(in the rows, 128 means zero)
A single turn carries every row of the set below to another of its rows. Some are shown first; where does it send the rows asked next?
K678: [ 77 123  87 115 118 131 102 115  75 122 129 147 100 124 104 109 106 143
 139 123  96 113 140 157 162 129 151 126 143 143 153]
K753: [110 130 146 129 108 147 119 164 149 125 137 125 108 173 124  61 115 144
 155  97 136 129  78 108  95 129 146 167 131 102 126]
K598: [126 117 150 135 102 161 149 196 144 122 127 131 113 162 121  90 115 134
 155 107 135 124  84 118  85 118 151 150 130 108 121]
K988: [125 130 137 154 142 101 128 152 123 123 136 147 154  86 152 119 131 114
 122 140 157 137 122 129 106 166 101 143 121  87 156]
K104: [140 144 125  76 177 141 105 118  97 122 137 114 108 134 150 112 142 140
  94 130 110 148 130 125 125 171  91 138 150 148 109]
K448: [ 94 121 131 135 140  89 126 107 130 145 173  83 121 163  78 137 129 155
 124 106 155 107 134 162  81 135 115 155 138 152 134]
K479: [152  82 154 111  79 149 104 100 109 116 158  96 127 146 115  91 124 111
 164 111 142 141 127 141 151 105 153 151 148 137  90]
K520: [112 123 142 126 115 141 143 189 144 126 133 125 108 164 125  70 112 148
 155 107 132 125  79 124  93 119 146 159 121  93 114]
K48: [ 93 115 134 138 133  99 124 100 134 145 172  87 129 168  78 141 128 143
 125 105 161 109 134 156  81 137 117 152 147 156 144]
K428: [150  70 152 111  83 161 120 110 113 112 150 104 137 142 121  98 123 102
 162 118 151 139 130 151 146 101 156 141 153 130  96]
K321: [130 144 138 157 146  99 117 147 122 115 135 146 142  83 153 111 135 127
 118 135 152 135 125 130 102 170 101 153 118  92 151]
K982: [102 120 129 138 151  97 147 129 128 132 162  91 117 151  83 147 132 161
 118 113 155 100 140 182  70 129 119 150 134 147 127]
K345: [105 113 131 141 148 110 151 132 131 126 156  98 122 149  85 155 133 153
 116 114 162  99 143 184  66 128 122 144 141 151 133]
K440: [131 133 119  71 188 141 120 126 100 121 134 119 116 131 157 110 140 136
  92 138 118 148 129 139 126 166  91 130 150 132 111]
K410: [150 118 135  80 145 147 125 135  93 149 146 108 131 141 133 147 130 103
 106 140 109 154 125 103 133 161  93 112 156 160 114]
K307: [ 94 118  96 123 104 150 108 124  74 118 124 152 102 122  99 129 108 131
 139 123  96 112 145 151 156 128 155 116 151 160 156]
K920: [124 123 154 138  95 167 126 172 151 120 130 130 112 172 120  80 117 131
 154  98 139 128  83 102  88 127 152 157 141 117 132]
K801: [116 128 150 134  99 158 118 163 151 122 134 127 110 175 122  68 117 137
 155  96 138 129  80 102  92 130 150 164 138 112 131]
K387: [147  73 143 107 113 160 139 129 112  91 136 114 128 125 135  90 129 123
 151 125 155 131 136 186 136  96 157 143 144 112  85]
K870: [ 78 119  85 113 121 129 112 125  72 123 129 147 100 120 104 112 105 143
 139 128  94 113 141 164 162 125 150 122 139 139 149]
K244: [ 89 113  91 118 112 140 123 138  71 122 124 150 103 117 100 130 105 135
 140 131  93 111 143 162 157 122 153 113 142 147 149]
K376: [129 118 153 138  95 168 139 186 148 120 126 132 113 167 120  89 116 130
 153 103 138 125  84 109  85 122 152 151 137 115 127]
K359: [120 119 145 130 110 150 152 198 143 124 130 127 111 161 124  81 113 142
 154 109 133 124  82 124  89 117 148 153 124  98 116]
K814: [153  98 152 110  87 136  97  98 106 113 159  92 114 143 116  79 127 130
 162 107 133 139 129 144 151 108 150 163 137 135  80]
K592: [145 137 151 163 109  95 114 149 115 143 151 131 151  95 131 136 126 104
 132 133 140 141 118  94 113 167 100 143 119 117 151]
K468: [155 133 137  83 147 145 110 125  92 142 146 107 118 141 132 138 136 117
 103 132 104 153 127 100 131 167  93 124 154 168 111]
K797: [148  65 148 109  97 166 134 122 114 102 141 112 138 133 129  98 126 106
 156 124 157 135 133 170 141  97 157 137 152 120  93]
K190: [151 144 133  82 160 142 101 117  94 131 143 109 109 138 139 123 140 131
  98 128 105 151 128 109 128 171  92 135 151 162 108]
K337: [107 127 142 126 114 140 130 175 147 127 136 123 108 168 124  61 113 149
 155 102 132 127  78 118  95 124 146 165 125  94 119]
K892: [104 107 134 143 142 121 149 125 135 126 154 101 130 153  85 158 134 142
 117 114 169 101 143 177  66 130 123 140 151 154 142]
K750: [ 88 122  95 122 106 147  99 114  76 118 126 151 101 126 100 120 109 133
 139 121  97 113 144 149 157 131 155 121 152 158 159]
K831: [150 101 143 106 117 136 114 117 106  92 146 102 104 125 130  71 132 151
 152 114 136 130 134 180 140 103 152 165 128 117  70]
K247: [126 117 117  68 186 144 136 136 100 128 134 121 130 130 157 120 136 123
  94 146 123 148 127 143 128 160  91 118 151 125 114]
K183: [130 106 121  70 173 146 145 143  98 139 137 118 139 134 150 134 131 108
  99 150 123 151 125 134 131 156  92 109 155 130 116]
K216: [153 105 147 108 103 131 100 105 105 103 154  94 103 134 122  71 130 146
 157 108 130 135 131 161 146 108 150 169 130 127  71]
K161: [139 156 142 161 140  95 105 143 118 115 138 141 132  84 147 111 137 134
 119 129 144 134 125 120 102 173 100 160 115 104 146]
K59: [ 95 109 136 140 131 112 129 103 137 140 166  93 134 166  80 148 130 134
 123 107 168 108 137 158  76 136 120 145 156 158 150]
K910: [ 94 115  95 122 106 146 117 134  72 120 123 151 104 119  98 133 106 131
 139 127  95 111 145 156 155 124 154 113 147 155 152]
K553: [ 82 124  91 118 113 139  97 111  76 119 128 149 100 126 102 112 108 139
 139 120  97 114 142 152 160 132 152 125 148 151 157]
K13: [137 126 147 159 115  98 126 153 118 143 147 136 161  94 136 137 125  96
 132 139 148 141 118 103 112 163 100 136 122 105 156]
K170: [129 123 141 155 129 100 132 155 121 134 142 143 162  90 146 130 126 101
 127 143 155 139 119 118 110 162 101 136 123  92 158]
K720: [ 98 123 129 135 147  88 136 119 128 139 168  85 117 156  80 139 130 162
 122 109 152 103 136 174  76 132 116 155 132 149 127]
K663: [101 106 136 142 135 121 140 113 137 133 159  99 135 160  83 155 132 135
 119 111 171 105 140 167  70 133 123 140 157 158 150]
K531: [146 159 148 165 126  93 100 141 115 123 144 134 130  89 138 119 136 130
 124 125 136 136 123 106 105 174 101 160 114 116 145]
K159: [140 106 129  74 156 148 140 142  96 147 142 112 139 138 141 145 129 100
 105 147 117 153 124 117 133 156  92 106 156 144 115]
K3: [148  88 140 105 121 148 130 127 109  88 137 110 114 121 136  79 132 141
 149 121 146 129 137 190 136  98 154 155 134 110  75]
K696: [ 83 115  87 115 119 132 120 134  70 123 126 148 102 118 102 121 105 140
 140 130  94 111 142 165 160 122 152 116 139 141 147]
K430: [150 151 152 165 114  93 103 144 114 134 149 130 138  93 131 129 131 118
 129 127 136 139 121  95 109 172 101 153 116 121 147]

K982 turns into K720
K190 turns into K468
And these:
K170 turns into K988
K814 turns into K479
K910 turns into K244
K598 turns into K359

A single turn carries every row of the set below to another of its rows. Some are shown first; where does it send the rows asked next?
K113: [129 123  82 116 137 108 162 125 145 138 168 114 148 102]
K784: [105 133 176 116 166 156 132 141 121 115 110 145 146 153]
K925: [ 97 111 152 120 138 132 171 151  99 118 121 106 171 104]
K527: [128 129 109 143 124 146 108 149 142 128  85 165 124 174]
K449: [132 127 106 141 117 135 119 128 122 133  82 167 116 177]
K971: [ 99 156 128 172 159 111 146 121 144 105 103 126 109 144]
K660: [162 139  70 145 118 117 148 118 130 120 123  96 142 160]
K175: [ 94 107 151 107 126 126 170 131 103 124 125 114 151  94]
K372: [109 127 169 135 170 157 149 142 108 115 114 156 133 159]
K946: [118 121  89 113 123 110 155 143 157 130 155 102 141  94]
K91: [153 149  76 150 141 114 139 111 143 124 129  98 125 162]
K944: [110 127 162 120 165 159 135 143 122 125 118 174 157 153]
K411: [136 135 121 142 122 127 115 143 147 139 101 168 112 178]
K239: [112 120  88 106 139 119 157 129 144 128 175 106 153 107]
K648: [ 75 104 148 118 131 127 166 140 103 122 118 124 151 102]
K229: [ 88 102 131 102 137 138 168 147  97 118 119 127 152  95]
K426: [158 136 117 133 147  94 131 174 162 144 106 128 134 116]
K44: [149 133 107 140 119 140 110 142 146 138  88 166 121 164]
K627: [124 131  84 108 142 119 156 124 153 125 156 103 168 101]
K210: [170 104 119 138 108 151 154 139 122 132 119 110 180 116]
K148: [155 141  67 161 131 113 146 124 132 126 117 110 141 167]
K323: [ 66 113 105 119 136 139 123 119  96 134 126 142 113 152]
K997: [119 126 114  81 132 154 166 120 118 116 152 143 176 162]
K86: [155 141  79 155 114 107 131 117 138 134 114  95 145 157]
K185: [113 140 172 133 176 146 136 141 121 124 102 155 144 157]

K372 turns into K86
K44 turns into K239
And these:
K971 turns into K210
K91 turns into K925
K148 turns into K175

A single turn carries every row of the set below to another of its rows. Some are shown first; where does it send the rows asked next?
K577: [154 127 149 138 132 113  67 140 127 113 129 134 121 119  93 127 121 167
  81 132 158 100 138  97 162 157 137]
K605: [157  98 124 160 165 125  70  94 104 114 113  80  99 129 101 134 164 152
 106 152 103  84 111  81 173 110 121]
K903: [146 172 136 140 145  84 113 114 141 130 159  74 100 152 117 119 137 115
 116 135 153 169  72  97  97  99 122]
K751: [133 114  67 173 142  97 130 123 118 117 135  81 105 190  91 128 149 149
 113 127 122  97 118  69 158 107 147]
K206: [155 136 124 131 168  92  90 111 133 145 147 109  97 206 159 161 127 148
 129 115 149 117  77  73 127 151 156]
K99: [165 108 142 141 154 106 104 153 145 145 164  87 138 124  89 145 134 141
  83  94 136 141  87  64 136 124 149]
K849: [141 136 176 154 198 129 107 114 150 143 120 153 109 154 124 128 140 163
 123 141 111  85 160  84 138 116 137]
K102: [145 145 138 160 158 123 136 124 131 145 150  76 126 146 105 138 135 133
 121 135  90  66  90  90 172 173 134]
K722: [136  76 101 145 151  85 111 107 139 130 123 120 133 162 114 130 161 103
 109 119 158 146 122  81 132  57 156]
K37: [135 133  97 135 141  73 113  72 144 140 100 104  79 158 136 123 110  93
 132 150 120 116 114 114 106 106 122]
K363: [131 124 150 146 203 106  99 105 147 179 122 138 149 164 137 111 162 107
 159 129 155 116 133  86 131 101 108]
K107: [158 114 141 151 147  73 108 112 144 109 176  98 143 164 121 120 151 110
 135  82 176 159 106 103 129 121 124]
K378: [127 133 148 172 157 125 138 121 136 161 143  71 122 176 102 143 144  72
 173 144 144 117 135 101 154 100 152]
K174: [180 125 162 190 149 104 108 116 112 165 161 103 130 180 125 103 151 131
 128 118 122 134  91  49 140 119 104]
K389: [135 160 141 131 148 105  97  69 110 111 107 131  85 166 139 125 130  99
 125 169 153 153 124 117 134  81 136]
K842: [147 124 168 124 156 132 128  81 122 126 119 114 112 122 129 156 129  84
 131 165  89 108 122 108 173 132 159]
K746: [155 101 125 150 161 107  75 133 158 144 134 112 140 143 112 131 149  58
 144 146  94 155 101 104 137 119 147]
K77: [133 141  96  98 139  89 118 107 145  90 108  83 111 156 101 117 141 125
  95 164 126 132  74  97 160 139 160]
K865: [148  88 103 157 173 111  77 109 143 147 144 158 117 164 119 144 140 166
 115 142  98 125 141  98 176 130 141]
K571: [140 136 119 143 134 123 139 124 149 105 120  76 117  98 102 134 162 136
 109 164  99 119 135  91 182 137 143]
K353: [132 143  92 111 117 109  59 127 130 118 168  62 113 140 117 147 129 140
 127 141 138 121 110  77 128 115 138]
K395: [127 106  97 144 168 106 107 131 109 153 143  79 109 178  99 136 148 107
 145 168 128 133 137  66 102  82 128]
K810: [115 138 154 128 168 110 144 133 140 124 147 100 146 134  98 121 172 135
 145 138 111  84 130  74 199 132 146]
K595: [140 157 157 149 173 121 181 115 133 147 138 144 114 146 117 131 128 100
 127 148 114 153 140  93 124 103 128]
K589: [129 136 115 123 175 123 127 100 130 108 149 122  87 173  96 174 128 163
 120 155 166 102 154 110 173 119 143]
K539: [157 119 142 147 134  99  92 120 157 134 138 141 116 186 102 136 142 158
 114 145 146  54  97 119 177 150 136]
K642: [134 172 148 149 169 112  87 106 130 135 122 132 106 164 121 110 136 140
 162 167 150  90 148 108 162 168 102]
K76: [108 164 152 122 137  95 115  96 142 136 126 127 109 110 134 108 114  86
 141 135 134 117 106 101  96 107 127]
K575: [156  92  86 176 142 128  76 128 120 147 120 107 118 152 108 128 145 125
 124 131 164 155 145  76 106 107 138]
K621: [179 105 163 184 180  96  78 102 110 109 146 111 101 157  68 136 153 115
 124 165 153 125 127 103 185 119 144]
K771: [116 149 118 130 158  77 125 131 132 151 139 111 139 188 147 124 132 119
 114 129 158  94 126  63  86 108 145]
K536: [139 156 119 158 152 112 123 145 123 119 120  73 123 179  92 167 131 126
 100 121 125 140  76  54 189 126 136]
K262: [132 114 131 176 202 118  99  84 118 165 124 119 137 187 131 129 139  78
 105 162 154 131 110 118 149  92 152]
K457: [129 145  81 174 131 104  60 105 118 129 139 103 117 129 121 136 137 114
 139 137 156 104  69 108 185 127 142]
K806: [149 138 183 180 147  81  92  96 119 148 125 127 112  93 146 137 121  99
 101 121 141 124 102  97 138 143 137]
K285: [162 121 165 161 126 139 115 125  96 107 154  85 137 122 115 125 166 137
  82 120 138 120  92  85 132 118 167]
K418: [143 129 125 109 189  97  72  94 125 105  94 148 117 129 127 144 125 101
  96 105 143  98 110 114 135 121 152]
K365: [167 126 128 131 129 103  84 123  99 131 140  79 128 138 116  95 154 174
  83 101 146 108 112  94 118 107 122]
K819: [115 165 141 161 110  95 148 110 133 141 136  70 117 153 107 105 135 149
 115 152 179 114  97  88 176 139 133]
K969: [156 136 175 138 155 109 137  82 124 135 112 128 141 167  95  97 121  99
 102  85 144 134 115 112 187 116 142]
K217: [165 158 138 121 169 119 106 118 114 116 152 115 129 189  99 115 145 144
 116 108 191 104 105  75 126 100  89]
K110: [130 129 126 129 161 104 154 130 177 142 141 129 147 182 116 162 134  87
 107 153 156 146 108  89 153 144 109]
K915: [160 149 135 120 159 107  96  71 121 135 127 145  83 118 115 136 113  98
 148 148 151 142 115  87 181 161 143]
K221: [133 180 169 109 196  91  95 114 152 149 137 137 101 156 113 129 113 149
 118 157 123 106 126  99 147 116  94]
K974: [150 118 180 155 159 115 111 110 149 138  99 128 115 103  91  81 155 139
 127 133 129 125 135 131 162 129 134]

K76 turns into K571
K746 turns into K589
K110 turns into K621
And these:
K810 turns into K575
K363 turns into K577
K722 turns into K642
K378 turns into K865
K771 turns into K974
K262 turns into K539

A single turn carries every row of the set below to another of its rows. Some are shown first; where does it send the rows asked next?
K671: [145  69  87 131 167 133 122 162 104 147  75 107 143 174 153 135  97 154
  76 135]
K165: [115  83 133 152 167 134 114 116 147 112  97 146 162 176 100 137  77 115
 109 129]
K839: [139  38  97 150 136 140 146 141 104 151 107 138 175 214 127 146  68 156
 101 168]
K472: [103 104 106 181 119 181 109 105 132  96  86 106 172 163 124 137  89 122
 122 121]
K349: [125  43 101 170 138 130 153 150 105 138 109 123 137 164 150 134 103 159
  72  87]
K267: [144  43 103 164 156 143 165 158  39 134  82 169 180 183 120 127 137 132
  88 111]
K698: [ 97  68 124 169 165 178 111 109 128 123  27 138 174 165 103 126 126 154
 105 152]
K133: [111  55  77 183 133 174 115 122  70 121 127 148 140 163 121 130 147 180
 111  94]
K534: [109 105 154 129 134 160 133 120  83 143 120 130 143 160  91 130  85 151
  86 161]
K173: [ 63  76 125 176 115 167 145 119  98 105 124 133 188 179 111 118 138 143
 105 162]
K288: [ 94  45  81 175 177 153 171 152  80 135  97 121 159 172 102 168 127 118
  81 137]
K580: [124  97 115 141 112 182 118 112  42 103 135 157 172 162  92 113 119 153
 100 147]
K675: [130  75  92 165 144 156  99 108 106  72 113 174 190 180 101 119 111 118
 123 115]
K126: [118  86 133 186 148 143 160  96  56 124  55 145 145 147  91 127 122 150
  80 178]
K223: [151  69 132 164 105 155 128 102 102 133  37 146 169 161 108 145  93 132
  50 135]
K787: [ 99  38  84 154 141 175  93 124 100 131  88 150 152 190 140 184  89 117
 124 148]
K51: [118  46 100 209 122 157 142 124  82  96  79 140 158 146 138 155 100 144
  91  74]
K669: [150  89 123 177 113 134 142 111  64 128  82 143 149 162 117 107 148 137
  42 135]
K542: [121  69  77 172 174 198 140 140  84 139  65 111 144 153 107 175  87 121
  77 127]
K28: [143  44  65 160 138 162  99 141 110 129 116 137 169 195 140 153  94 164
 122 106]
K385: [121  92 101 196 151 165 113  96  62 101  64 145 139 127 104 133 149 159
 102 115]
K60: [147 100  84 179 150 136  97 122  65 105  93 136 142 164 146 125 162 120
  89 126]
K207: [125  47  88 165 158 202 163 135  67 158  68 152 133 176  99 120  96 136
  65 121]
K878: [146  73  77 180 116 160 125 101 105 103  62 129 171 187 112  96 127 138
 127  92]
K624: [115  68 134 120 126 150 145 121  81 125 113 171 174 163 138  83 128 153
 106 171]
K802: [101  27 122 152 104 173 139 113  99 154  76 157 159 187 112 166  76 135
  77 158]
K407: [ 97  58  75 167 150 155 106 133  63 126 133 147 132 190 150 146 144 124
 117 149]
K270: [ 91  42  96 207 120 178 154 112  39  93  62 160 167 164 111 140 115 141
  95 130]
K444: [106  88 129 180  95 201 138 116  56 137  85 113 168 170 105 120 125 182
  96 139]
K301: [127 103 112 126 151 161  98  99 104 108  65 155 159 164  72 101 115 131
 103 134]
K168: [ 99  76 118 155 103 171 159 104 110 136 125 132 133 176 123  86  87 139
 104 135]
K895: [111  69  83 167 150 180 123 125  39 102  27 145 173 175 114 140 109 136
 100 179]
K111: [154  97 116 125 130 163 109 107 114 115  74 143 157 146 151 102  78 131
 123 130]
K744: [149  74 121 163 154 131 145 115  96 131  43 134 174 179 110 150  70 135
  92 189]
K441: [140  65  92 170 172 139 143 162  56 115  79 128 191 160 130 183 128 117
 100 118]
K905: [117  65  83 129 165 153 136 151  61 143  58 128 152 192 126 120 112 151
  81 192]
K938: [103  60 142 153 156 169 147 129  84 140 108 130 163 145 147 151 102 167
 101 198]
K490: [112  76 135 168 126 156 135 128  85 107 168 148 175 176 120 147  80 137
 106 142]
K939: [117  97 123 146 142 158  95 122 102  84  73 145 212 151 138 134 129 135
 124 158]
K433: [152  64  94 164 107 149 161 120  61 120 144 120 160 167 156 120 102 151
 123 138]
K763: [142  44  90 152 177 127 134 112 132 106  85 146 166 162 155 126 102 123
 132 152]
K677: [171  67  99 161 153 188 133 146  44 138  49 159 165 164 126 135  96 135
  84 101]

K165 turns into K490
K938 turns into K763
K133 turns into K385
And these:
K671 turns into K349
K207 turns into K542
K472 turns into K173
K787 turns into K407

